(in the rows, 100 means zero)
Rotation paths and how fast each direction turns (deg/step):
Each turn is a multiple of 5 degrees from 10 to 175, or 0.
Each row of a path follows its step; steps can be skipped.
Rotation 1:
step 0: [104 77 99 97 98 90 115 88 75 124 106 101 108 123 86 93 96 82 120 92 58 84 80 90 108 98 75 84 120 114 102 108 80 120 90 113 92 121 98 82 101 91 91]
step 1: [73 101 98 115 97 84 87 102 73 114 117 87 85 102 119 129 100 108 90 132 89 123 103 90 100 116 101 102 102 81 100 76 96 94 122 84 93 128 89 69 94 105 102]
step 2: [91 112 72 109 100 88 93 106 87 106 86 99 117 97 79 104 88 109 120 110 76 114 91 90 115 134 117 86 120 127 103 96 108 126 72 115 78 84 93 95 90 101 83]
step 3: [89 108 100 98 111 86 94 80 94 107 102 100 85 117 102 124 84 71 88 123 67 112 114 82 102 108 94 131 89 109 77 129 90 99 91 81 86 111 122 94 115 96 104]
step 4: [109 104 89 106 82 101 97 97 65 106 106 79 111 109 88 89 103 117 128 102 74 83 102 91 101 123 77 78 112 103 85 98 70 127 113 90 101 119 120 100 78 91 83]
step 6: [87 103 82 110 72 78 102 105 85 117 74 110 95 98 87 112 101 102 125 114 91 113 98 77 109 123 91 100 114 111 86 87 103 120 92 62 82 66 100 108 86 110 92]
step 12: [109 116 85 97 104 89 108 82 91 106 123 102 82 80 104 120 82 84 94 122 101 117 99 88 99 116 95 112 118 109 84 96 71 127 98 102 81 134 93 70 112 99 75]
step 19: [109 113 82 106 116 75 100 125 104 116 100 86 92 120 117 120 120 119 106 109 84 134 100 81 109 114 95 115 88 100 89 87 83 119 106 78 76 123 85 101 107 94 82]
step 20: [92 114 95 92 101 106 98 78 92 83 76 94 100 111 69 99 98 84 116 107 76 107 99 64 128 123 94 69 106 115 84 106 100 92 94 113 87 105 92 66 97 112 90]
step 21: [89 93 88 99 100 91 90 87 99 135 116 101 84 121 92 119 81 85 86 126 68 109 88 100 93 89 64 123 117 110 112 89 77 108 108 91 80 108 107 93 87 95 89]
step 27: [88 88 87 98 114 81 104 93 103 114 96 100 125 105 73 113 91 101 116 110 97 100 88 100 125 127 104 73 110 134 91 91 114 131 86 81 73 112 76 95 100 109 106]
[98 102 98 95 90 100 99 102 104 105 102 100 102 101 90 102 106 91 100 95 93 102 96 102 101 94 102 110 104 105 104 109 103 95 99 96 101 98 112 101 93 103 105]
100
[100 102 96 92 102 97 100 95 102 97 98 89 96 103 99 99 102 99 115 98 107 97 101 103 101 102 95 104 96 104 101 103 91 99 92 98 107 109 98 97 106 104 105]
90
[94 96 100 99 101 91 99 111 99 104 102 99 101 101 105 104 110 103 104 102 99 104 97 101 98 106 109 97 96 100 104 97 108 102 93 95 101 91 94 99 104 104 110]
85
[102 103 105 98 100 102 101 105 111 103 92 105 97 106 100 101 106 95 103 97 96 107 96 94 100 92 95 97 102 96 107 92 101 95 98 106 96 108 90 92 97 98 100]
35
[95 104 102 113 96 103 92 105 102 89 106 96 100 109 97 103 105 105 105 94 100 98 100 102 105 99 106 104 99 101 102 97 99 101 108 97 103 103 101 95 102 91 96]
120
[96 101 94 101 99 96 102 108 98 92 96 99 103 97 102 104 109 101 103 110 103 98 110 97 95 90 95 104 100 91 98 98 100 100 97 96 100 99 104 99 92 107 90]
160
Rotation 2:
step 1: [91 87 100 99 76 94 75 117 114 101 99 93 95 102 83 97 97 115 128 104 96 102 84 118 115 109 79 101 64 95 126 99 84 102 98 78 72 123 85 106 93 91 66]
step 2: [112 96 98 95 124 101 95 104 95 72 82 95 89 75 97 101 111 112 111 99 114 100 104 101 124 115 104 68 116 82 89 118 83 110 95 98 94 144 96 139 97 88 84]
step 8: [102 71 76 119 120 112 103 111 91 86 116 79 116 123 82 119 121 92 114 103 92 107 76 97 82 107 85 106 115 119 126 72 105 102 125 94 105 109 98 93 75 109 115]
step 9: [102 101 82 104 100 128 115 95 100 87 99 104 118 120 84 72 67 104 113 80 76 126 112 105 88 121 73 95 116 114 84 104 89 111 115 70 95 101 105 109 81 86 95]
step 10: [84 116 78 82 123 93 91 115 99 110 77 112 94 113 95 92 67 122 111 116 87 113 96 80 116 92 96 110 87 116 87 123 102 93 81 92 113 101 90 114 110 59 108]
step 12: [116 111 131 106 83 112 80 109 115 98 130 92 96 100 121 94 108 87 110 111 104 109 112 104 96 85 114 103 83 67 97 75 122 134 121 88 92 106 79 104 117 91 87]
step 14: [83 100 104 96 101 78 128 104 94 56 90 96 92 74 92 117 97 97 112 92 94 110 130 106 102 84 95 90 106 102 107 106 63 82 102 111 92 94 126 82 130 110 97]
step 18: [124 115 103 98 113 118 98 89 82 86 96 97 65 101 115 90 99 104 79 92 105 83 102 85 96 97 82 99 101 108 123 126 116 87 86 67 83 136 120 116 84 93 108]
step 20: [111 90 105 72 107 117 91 120 115 100 100 129 137 81 90 117 92 112 123 87 102 88 106 105 88 100 95 103 85 129 102 88 113 128 115 104 101 81 89 101 81 104 74]
step 23: [89 114 106 116 128 97 111 75 107 91 87 103 111 101 117 94 99 51 78 79 100 118 100 104 95 81 115 91 84 100 98 92 92 101 106 120 109 136 81 103 112 90 79]
step 26: [83 111 94 96 82 101 88 127 107 87 88 97 89 102 83 113 87 96 93 125 76 110 103 78 102 95 56 91 82 71 104 108 116 61 91 103 82 94 98 101 97 93 88]
[101 104 97 100 98 107 101 102 100 105 91 96 106 96 100 111 101 97 90 99 103 106 99 93 103 89 107 101 106 103 103 99 98 98 99 93 96 98 95 108 106 107 100]
90
[96 100 100 94 98 93 108 100 91 111 101 97 105 98 106 106 95 99 99 102 100 106 107 107 96 107 100 104 99 98 103 106 101 107 108 98 90 103 100 97 99 99 94]
135
[88 110 97 105 95 99 100 102 107 109 101 102 97 97 97 104 101 93 102 102 94 98 100 98 100 105 103 95 95 110 100 104 98 103 90 100 104 98 94 93 98 98 95]
115
[101 105 98 100 96 93 97 94 94 96 93 98 95 103 96 107 103 98 97 99 98 94 95 101 111 99 106 104 94 99 93 102 109 101 106 93 102 98 103 105 92 90 99]
130
[102 98 103 99 89 96 99 98 97 96 97 93 91 93 94 95 105 104 106 106 101 92 104 98 90 101 108 100 96 98 100 107 92 96 102 98 98 100 95 106 106 104 98]
25
[99 103 96 92 87 101 94 104 102 108 94 98 106 100 109 100 100 102 106 102 97 99 96 105 104 97 94 102 96 91 101 101 100 99 96 108 108 101 102 107 98 104 102]
70
[102 95 107 106 91 97 99 99 97 99 101 103 101 102 102 110 106 102 92 95 97 103 104 99 89 106 91 106 106 104 100 103 103 95 92 101 105 97 100 106 99 93 103]
35
[88 95 100 102 100 105 102 95 89 100 95 96 105 109 97 94 106 102 98 96 97 104 92 107 100 100 101 95 100 100 106 102 97 91 103 96 107 105 97 95 104 100 95]
45
Rotation 3:
step 0: [81 92 86 89 100 86 85 77 107 104 99 103 88 101 129 64 107 90 103 68 94 103 89 121 117 91 108 87 123 88 78 115 82 102 97 118 99 106 91 93 72 87 115]
step 2: [86 81 92 100 104 104 122 100 94 114 116 98 103 89 109 76 81 105 122 88 111 110 86 124 80 93 119 113 91 108 107 130 117 96 91 88 109 141 101 95 120 128 106]
step 4: [106 68 88 93 102 93 93 103 79 114 93 87 94 124 129 95 82 76 107 100 81 85 120 98 100 87 116 116 90 99 91 105 114 107 69 96 128 86 76 98 82 88 111]
step 6: [97 84 96 71 83 85 112 79 78 122 97 84 116 79 123 95 120 99 93 88 113 88 76 129 93 96 95 83 112 110 91 105 102 94 98 113 101 83 83 107 111 134 114]
step 10: [111 78 86 107 107 97 86 105 92 116 128 98 96 70 125 108 116 101 81 76 119 103 102 111 106 86 98 108 97 112 113 101 100 85 62 83 110 79 94 118 73 85 101]
step 14: [79 85 88 89 97 103 90 94 127 115 106 104 84 97 106 93 103 103 88 96 110 120 113 98 83 98 110 117 83 103 114 146 92 110 88 75 131 108 90 96 88 133 96]
step 22: [92 80 79 116 83 89 91 100 68 97 113 73 119 101 113 90 111 85 104 79 96 87 103 100 97 97 83 106 105 110 96 106 113 104 72 120 127 85 100 91 61 89 99]
step 23: [91 112 120 96 114 71 104 103 117 98 102 98 94 96 137 88 119 99 96 77 125 123 99 120 106 77 113 111 103 93 89 114 84 72 113 87 124 112 80 93 95 119 99]
step 24: [112 74 66 69 106 104 99 85 103 126 111 107 126 94 91 103 115 126 96 88 92 84 89 120 75 99 96 88 97 102 107 107 126 86 111 111 110 94 90 94 114 124 98]
step 25: [84 72 93 95 104 101 116 97 94 113 94 77 64 103 100 64 84 101 124 81 77 113 101 98 112 91 108 115 91 107 100 94 103 63 83 90 83 109 116 95 104 103 117]
step 29: [102 93 97 70 118 83 128 74 87 106 108 71 105 117 112 77 102 108 104 98 93 98 79 127 94 97 117 103 102 93 96 101 136 86 121 81 119 102 93 113 88 106 95]
[96 107 106 108 104 91 105 98 99 98 97 100 98 99 97 95 100 99 102 102 99 97 102 104 102 108 105 106 95 105 114 97 102 96 91 96 110 101 97 100 100 98 92]
120
[95 103 103 106 100 100 103 108 102 98 93 102 105 109 101 99 99 108 104 102 100 100 94 95 97 98 102 98 99 98 93 93 94 83 107 96 100 97 106 100 97 99 96]
175
[104 101 108 104 103 104 102 101 103 97 101 92 99 89 106 97 106 103 100 99 99 102 108 101 111 100 101 99 101 99 97 103 95 92 96 105 88 98 98 94 103 98 93]
145
[103 93 104 92 102 108 101 108 102 107 105 102 95 96 85 96 95 93 103 106 102 99 103 99 97 106 104 104 101 96 99 102 97 93 101 94 103 96 98 93 97 100 101]
65
[101 92 100 104 98 99 104 106 95 86 110 101 107 106 102 98 99 99 96 103 105 99 100 95 99 102 99 105 97 96 98 109 97 105 93 90 97 97 101 104 106 96 96]
60
[103 92 101 111 102 104 107 103 101 101 105 97 104 96 96 96 96 105 107 96 97 111 106 93 99 94 97 97 101 100 105 93 97 105 97 104 108 103 105 102 97 106 104]
125
[86 95 102 96 98 95 102 95 100 102 98 102 107 90 97 110 99 100 104 95 101 97 105 93 106 97 103 101 101 87 97 101 108 96 97 96 101 103 99 104 99 99 99]
0
Rotation 4:
step 0: [106 110 122 87 82 107 97 80 97 78 109 98 67 111 120 81 94 92 125 75 98 130 84 135 129 98 101 106 98 107 90 81 70 116 94 107 103 111 112 83 70 90 123]
step 2: [80 101 104 84 89 113 91 84 74 94 122 56 92 90 118 132 103 110 127 95 94 150 95 111 114 100 128 100 83 80 114 96 109 113 87 111 81 90 93 113 99 104 103]
step 4: [98 94 113 84 124 102 83 117 89 98 101 84 101 73 108 130 102 100 103 80 112 104 76 99 100 122 122 104 78 129 105 88 78 114 96 74 74 122 68 121 131 90 101]
step 5: [91 106 88 100 120 96 95 94 97 63 103 57 102 91 93 131 95 144 108 88 102 107 114 103 109 110 76 102 71 76 107 82 86 96 111 102 110 108 93 127 98 68 88]
step 7: [78 81 145 86 118 84 86 104 104 83 109 107 106 91 100 100 99 105 110 82 90 100 88 103 84 106 75 110 101 72 116 72 97 89 80 57 101 136 90 111 114 77 95]
step 13: [75 97 117 105 121 102 78 113 84 97 108 71 120 86 103 138 110 102 135 85 98 105 82 85 108 109 109 99 91 102 108 94 101 135 72 82 103 107 76 135 122 96 88]
step 14: [89 106 98 93 107 95 78 94 99 75 93 68 112 99 86 132 90 134 82 86 119 114 96 100 133 112 103 123 70 96 79 78 99 97 105 126 102 99 71 107 92 68 110]
step 15: [113 98 103 92 112 93 91 100 103 76 83 106 85 87 115 113 82 115 114 94 113 73 89 116 95 135 102 101 83 109 73 90 74 123 73 84 112 149 98 116 99 68 103]
step 20: [99 118 80 81 111 88 102 89 79 84 89 91 89 122 103 116 83 92 106 82 90 137 117 81 118 95 113 94 74 81 95 65 75 109 89 112 106 87 73 81 66 111 112]
step 21: [84 99 96 95 110 104 108 107 97 105 98 95 84 70 113 112 107 80 136 98 112 123 90 134 120 113 115 119 90 106 110 96 68 137 67 97 105 134 80 78 86 107 96]
step 22: [55 114 109 115 114 92 87 123 86 87 114 76 118 83 74 122 109 106 115 80 71 115 92 99 119 93 110 92 94 110 109 71 80 108 77 103 120 92 78 128 96 102 100]
[101 102 109 101 97 98 103 101 105 111 96 98 105 108 96 99 110 97 98 92 91 94 92 104 99 96 101 100 97 106 102 95 97 107 102 91 103 101 98 103 106 101 97]
120
[104 91 107 99 105 100 99 89 105 98 107 98 100 103 101 92 94 91 101 105 92 98 102 101 97 99 108 98 104 97 100 96 106 101 109 101 105 105 101 101 95 95 106]
40
[100 100 92 101 101 101 98 107 94 105 112 99 95 111 101 97 99 103 100 97 100 102 97 104 97 96 103 99 105 104 107 96 93 94 106 107 92 108 107 100 102 97 94]
10
[101 95 106 99 104 93 96 102 101 99 108 104 101 95 102 102 98 101 106 94 98 100 99 90 99 99 97 96 106 109 107 99 99 94 99 103 103 90 93 95 113 98 104]
120
[92 99 95 102 101 97 93 93 90 99 101 100 96 100 91 105 105 97 96 101 99 103 99 107 103 100 104 97 110 105 99 103 102 116 98 105 100 95 101 100 104 98 105]
35
[102 95 98 111 110 94 109 104 104 101 102 97 109 102 98 104 99 101 100 97 108 108 97 103 101 104 106 91 98 100 104 109 98 102 102 101 101 103 92 104 95 102 102]
40
[102 104 93 99 105 99 106 93 105 97 99 100 93 93 100 101 97 98 100 97 99 95 102 99 103 103 90 96 96 105 99 97 85 107 114 102 99 102 101 97 100 103 101]
70
